In the data rows, 128 means zero.
Some points, each followed by its number:
102,92,144,92,126,172,135,129,122,105,116,146,121,158,132,92,133,86,134,147,114,190,86,180,127,178 0
115,75,142,150,124,166,96,97,86,116,141,151,159,137,122,130,132,159,148,135,144,100,66,141,114,121 1
147,135,157,172,123,138,104,147,164,86,127,93,128,115,125,189,116,123,131,93,120,121,140,91,144,62 2
76,172,48,161,184,87,93,149,160,161,93,125,147,255,151,88,153,100,184,191,115,192,87,111,128,177 3
132,131,132,112,133,112,143,114,79,115,135,129,163,144,134,102,117,132,117,140,127,129,97,149,105,148 4
101,95,106,171,158,133,139,170,161,89,95,159,164,138,56,141,164,81,105,33,113,151,121,68,203,144 5
126,111,123,120,123,130,134,150,130,130,121,173,168,143,118,147,123,126,104,82,152,129,131,86,134,124 6
102,106,222,172,91,141,148,106,150,149,187,150,137,134,125,139,93,155,154,165,213,186,148,99,114,187 7
169,50,66,164,178,89,134,126,181,154,162,157,232,159,33,136,154,102,79,107,133,198,121,64,103,132 8
155,123,153,109,66,138,154,149,134,100,147,131,145,108,146,155,82,121,134,107,154,118,116,124,122,106 9
144,77,153,183,73,144,130,98,70,95,117,146,187,107,121,157,135,130,86,98,108,111,121,142,133,129 10
132,163,123,61,85,121,131,93,87,130,112,167,84,98,165,94,122,149,122,186,91,136,132,174,135,100 11
172,159,118,144,124,94,153,61,90,126,120,107,123,25,135,169,97,153,107,144,96,130,127,148,116,137 12
135,124,102,141,182,94,172,109,164,248,171,0,112,133,131,153,173,113,122,167,246,119,135,107,236,136 13
136,209,88,121,173,74,154,134,214,95,131,116,104,79,144,169,72,99,115,109,70,150,160,113,133,99 14
118,187,71,116,123,86,161,134,181,116,123,164,109,125,132,99,104,165,172,134,151,108,131,126,153,170 15
181,159,164,125,128,87,158,83,164,138,101,121,45,131,137,132,129,123,145,155,122,75,135,146,143,92 16
176,174,158,100,81,131,151,77,56,122,128,108,73,111,162,83,159,129,156,178,114,141,125,154,152,96 17
72,173,62,148,159,97,64,144,148,147,133,97,120,193,165,21,145,124,184,150,178,175,152,86,201,160 18
137,109,208,197,47,159,114,172,11,106,87,124,194,156,120,100,111,185,152,67,188,75,150,103,168,83 19
115,80,103,191,127,132,87,122,120,167,166,126,91,150,117,102,163,135,200,199,184,125,129,128,129,125 20
62,47,136,49,80,112,135,109,97,109,180,93,158,131,90,61,156,88,144,230,101,200,53,198,84,255 21
161,140,151,97,196,99,120,123,149,224,94,153,50,171,133,89,184,155,122,148,0,180,117,71,79,138 22
165,116,127,181,122,109,114,99,49,95,104,125,146,105,137,130,131,148,124,139,103,117,157,126,116,115 23
104,78,143,64,78,143,145,120,107,190,155,157,126,39,135,85,139,118,153,164,131,189,116,209,61,181 24
76,64,114,121,121,121,76,187,127,38,72,139,100,128,117,150,110,0,139,43,121,107,51,139,162,53 25
116,149,107,125,124,108,114,120,143,155,166,174,220,143,90,126,143,158,159,178,161,132,167,133,130,210 26
173,165,149,159,150,135,107,126,171,125,116,74,53,115,133,196,118,159,142,130,77,103,130,95,171,38 27
Which point above is nearest to each new point by angle? Its number follows each.
149,138,131,142,144,108,181,98,176,167,177,148,109,115,88,183,138,154,138,134,151,108,130,116,82,152 7
92,105,140,139,137,145,90,124,149,133,183,114,113,140,154,130,131,128,111,125,98,156,120,133,152,128 0
158,139,119,83,171,119,154,103,179,161,143,131,85,112,104,164,143,109,107,131,68,158,106,136,121,158 22
116,115,148,135,99,94,136,139,166,98,172,136,146,117,128,161,100,118,142,105,138,115,126,126,122,123 9
64,153,203,160,48,168,139,153,133,83,160,136,26,118,188,87,126,152,227,215,158,91,105,136,206,115 17
102,87,162,140,127,195,115,144,117,129,120,134,113,175,83,156,158,138,117,77,169,104,113,102,156,144 5
124,130,112,131,113,76,163,150,181,115,160,134,152,90,112,165,104,120,166,176,137,113,155,135,101,187 26
162,157,115,118,167,138,137,131,142,190,130,117,90,88,102,147,162,176,63,110,67,182,129,146,94,195 22
125,149,108,101,140,107,121,133,160,105,87,114,137,168,157,156,146,139,169,115,150,189,157,111,116,186 3
163,114,95,190,174,100,178,141,176,150,190,118,176,106,138,205,106,114,161,122,155,70,183,72,89,163 8
111,182,109,68,111,139,121,128,155,58,120,135,57,80,201,69,0,4,143,125,154,15,113,188,188,101 25
142,95,131,137,154,136,116,132,128,141,126,102,133,100,127,149,129,133,124,174,118,165,112,150,85,132 24
127,110,132,147,130,149,90,168,143,110,113,125,79,138,102,137,114,80,141,121,135,134,128,135,133,80 25
120,139,124,132,113,111,163,155,143,151,147,143,148,128,100,143,140,158,141,129,165,130,138,119,114,154 26
142,121,155,126,92,122,125,119,74,125,116,126,144,112,125,132,145,159,135,105,162,71,148,110,171,120 19
177,142,114,186,138,100,85,80,0,120,115,100,210,107,185,146,115,160,111,149,122,137,145,127,87,102 23
111,148,133,111,102,103,146,124,155,126,132,131,114,125,131,146,119,122,122,133,126,114,146,116,126,116 14
70,97,158,99,91,176,108,180,176,67,139,114,136,101,88,136,109,102,107,91,130,127,98,161,110,86 25
115,139,121,90,124,141,153,130,160,108,134,96,87,127,124,83,124,147,126,114,138,146,122,133,134,128 15
184,155,82,190,211,66,123,80,166,214,98,160,166,113,164,164,209,145,142,145,100,137,144,102,135,159 22
120,80,137,170,161,113,77,137,141,98,123,142,97,135,127,174,148,97,110,110,136,125,95,145,160,96 25
148,88,114,133,132,167,51,203,0,160,90,141,183,122,84,75,153,94,95,57,183,121,176,91,161,95 19
106,108,125,143,123,129,99,190,83,97,159,98,166,75,155,106,110,116,136,78,119,146,143,101,174,109 19
153,163,110,72,105,101,135,150,111,98,108,135,139,106,129,120,81,124,37,70,86,83,152,154,104,98 14
93,72,125,89,120,208,68,172,71,130,133,173,251,167,70,66,146,134,53,4,153,125,117,160,94,104 6
156,122,113,129,158,101,151,110,143,154,136,129,167,139,111,166,154,132,116,115,134,143,165,122,108,136 8
109,79,111,160,107,146,112,79,98,136,132,151,156,159,124,135,178,142,118,144,176,110,137,122,138,174 1
120,140,128,134,126,133,133,107,207,77,157,105,86,94,121,167,79,76,158,109,103,123,147,127,150,134 14
143,133,162,63,92,92,166,109,145,105,115,149,93,104,106,137,69,113,85,82,113,107,115,167,75,81 9
157,136,112,139,150,133,98,129,101,147,111,129,148,155,167,99,163,192,140,123,149,133,145,114,148,101 18
104,113,125,97,62,181,149,126,183,92,133,125,95,134,121,103,96,131,150,147,138,123,108,161,137,77 9
127,136,147,103,58,122,91,82,151,79,131,105,89,90,143,116,65,116,140,151,127,54,134,156,156,112 16
88,154,117,73,147,160,86,127,127,79,114,111,85,145,149,109,117,115,115,123,91,148,95,168,150,63 25
126,148,102,129,161,116,90,181,70,123,78,132,112,190,150,104,125,91,140,173,78,202,124,112,151,121 3
129,203,142,115,96,95,166,103,164,103,138,138,94,142,116,124,77,149,134,137,124,125,143,109,129,122 15
133,137,135,157,118,99,157,125,108,122,126,149,143,120,154,147,109,137,133,139,146,121,152,133,159,143 23
187,63,87,229,67,117,153,115,0,78,174,178,255,64,139,238,160,128,79,19,198,0,179,91,96,168 10
112,12,115,255,105,124,97,133,74,84,143,110,171,122,124,197,159,171,131,72,242,67,126,54,182,95 19
147,120,115,145,145,89,207,93,180,126,164,143,146,126,59,176,102,171,155,106,151,116,162,73,111,167 8
139,148,99,182,183,124,120,118,111,148,127,106,84,138,171,94,151,150,150,158,144,146,117,128,176,130 18
71,119,114,140,148,108,112,138,158,71,142,115,86,100,224,99,80,38,130,118,108,135,133,158,161,95 25
126,153,103,152,98,119,72,177,82,59,116,125,177,156,184,131,106,109,121,94,128,67,179,112,155,95 19
148,125,122,102,178,135,148,100,151,194,110,102,80,135,106,90,158,156,118,145,96,157,101,160,84,116 22
28,156,160,165,56,129,132,113,152,0,174,147,94,89,168,185,52,54,162,167,228,54,85,186,162,118 9
142,160,142,119,123,123,147,146,159,121,149,110,92,105,138,145,115,135,168,144,107,120,142,129,138,119 27
91,124,137,122,100,117,128,147,66,145,139,146,156,123,150,108,125,145,129,146,157,160,138,142,95,117 24
155,129,118,142,119,109,152,113,100,159,93,132,116,117,143,141,147,141,133,49,118,143,127,143,97,127 12
82,140,175,118,89,147,150,96,171,66,166,130,88,105,120,85,100,85,123,155,126,101,114,193,115,97 11
109,126,133,129,107,168,80,190,33,100,94,128,255,158,99,115,175,189,127,57,189,110,149,101,138,125 19
182,110,96,174,154,127,83,127,114,179,95,78,135,244,136,140,162,142,119,103,117,113,136,91,118,178 3
110,124,128,180,147,130,171,152,217,143,178,115,99,119,97,219,147,137,166,126,169,107,137,94,136,159 13
142,138,148,102,123,137,108,131,73,113,84,128,135,127,178,106,138,143,92,92,108,110,132,186,148,71 11
162,200,141,107,129,86,181,95,239,117,159,121,92,97,132,188,47,102,155,114,103,111,136,119,196,176 14
95,132,17,182,209,71,105,160,220,193,189,116,128,132,140,113,142,79,170,77,163,187,152,63,146,251 18
129,146,109,158,161,110,112,133,163,151,129,118,142,161,99,153,146,149,112,103,144,141,149,82,143,138 8
117,173,119,142,126,138,134,107,114,188,140,169,98,153,170,74,227,131,115,156,86,142,114,121,124,180 22
